Rotation paths and how fast each direction turns (degrees per step):
Each turn is a multiple of 5 degrees from 10 to 175, or 0.
Each row of a path follows its step; steps can be skipped.

step 0: [-32  11 -16   8 -20 -17 -19 -11 -16  17  -6  15  -4  16  13  10  -9  -6
   8 -11  -2  28   9 -21  19 -30  -7  19   0 -11   7   6  10   7 -22 -15
   3  -4   0 -13  -9  21   0   1]
step 1: [ 10   7   9  -2  21   5  10 -16  14 -16 -23  -7   1 -12  -5 -29 -11   4
  12 -20 -21  19  -5   9  -7  19 -36  -2   6  -2 -13   0  -7   3   0 -14
 -21   7   4   6 -25 -27  -5 -21]
step 5: [ 20  11 -21  -8  21   0 -22 -13 -24 -14  21  14   5  -4 -20  14   4  10
 -14  12  22 -20   2 -16   0  10   6  -4 -10 -24  10  31  -1 -15   1   9
  -2   8   2   4   9 -17 -19  -6]
step 6: [-31  -4  -2 -12 -12 -12   3  14  -3  13  14   0 -14 -11  10  10   1  15
  23   3   7  12  13  14  12  -1   2   7   7  10  20  20  11   4  22 -29
   4   8  23   5 -20   2  27  28]
step 7: [ 25  15  10  12  -4  12 -15   1  10 -22  -9   5   9  13  14   5  -3  -2
   8  11 -34  32   2 -21  -3   9  22  -7   8  -6 -15   6 -16  19   2  -7
   2  -4   0 -14  11 -33  18 -17]
step 8: [-23  17  -8  -8  17  17 -21 -25   9  24   6 -11  22   2   8   7  11   4
  14  -8  30   4 -22   2  12 -10  -4  23   2  -4  -8   3  -5  -8 -31   0
  14  14  -7  -8 -13  18   0 -16]
step 9: [ -3  17  -9   0  -3 -11  24   4   6   0  -6  17  -1   7 -15 -35  -8   1
  15  10  -9  23  20 -19   9   2 -29   0 -30  18  -8 -19   4   7   4 -11
   0   5  -9  24 -16 -10 -22  18]
step 10: [ 14 -12  12 -19  20 -14  36   2   9  -6 -16  -8   2   4  14  -2   7  -2
  -6 -17  -2 -19  -2  22  19 -16  15 -24  15 -25 -26   3  -9  19 -13  12
  15  -9   8 -14  -6  -6   3  -3]
step 11: [ -1 -17 -17   2  18  11 -18  -7   9  15  23  19  -5  27   1  -8 -24   8
 -23   4  -3  -6   2   6  -9  -5 -20  14 -21 -20   5   0  12 -19   5 -15
  10 -10  -5 -17  35  11 -12   6]
Directions:
[ 3 -6  2 -1 -7  0 -2  2 -6 -6  2 -7 -6  5  1  6 -1  2 -2  2  1 -1 -3  2
 -8  0 -5 -6  7 11  0 -5  0 -2 -6  6 -4  2 -7  6  1  7  0  1] : 0
[ 3  4  3  6  6  3  4  4  4  7  0 -4  5  3 -5  0  6  2 -4  1 -6 -6  3  0
  7 -2 -3 -1 -1  8 -4  0 -8 -2  0 -2  7 -7 -8  5 -7  5 -4 -2] : 55
[ 0 -4 -2 -3 11  2  1  2 -1  1 -2 -1 -1  1  3  5  9 -6  2  5 -5 -1  8  7
 -2  1 -1  1  2  6  1  2  6  5 -7 -2 -2 -5  6  0  5 -7 -3  9] : 90
[  5  -3   1   0   2   3  12  -6   0   0   3  -2  -9   1   0   1  -2  -3
   3  -1  -5  -2  -3   0   1  -3   9   7   0   4  -4   7   4   0   1   3
  -2   4  -8   0   1  -7   2 -10] : 125
[-1 -4  3  4 -4  0 -7 -2 12  3 -2  6  0  6  3  4 -5 -1 -5 -3 -9 -4 -4 -1
  3 -5  4 -4  1  1 -3  6  0  7 -5 -5 -6  0  2 -2  5  6  3  2] : 100
[ 2  3  3  2 -1 -8  3  3  2 -4 10  2  8  1  0  4  0 -4  3  0  3 -4  3  7
  2  4  6 -4 -6 -1 -4 -1  5  0  1 -3 -8  9 -1 10 -7  0 -4  4] : 100
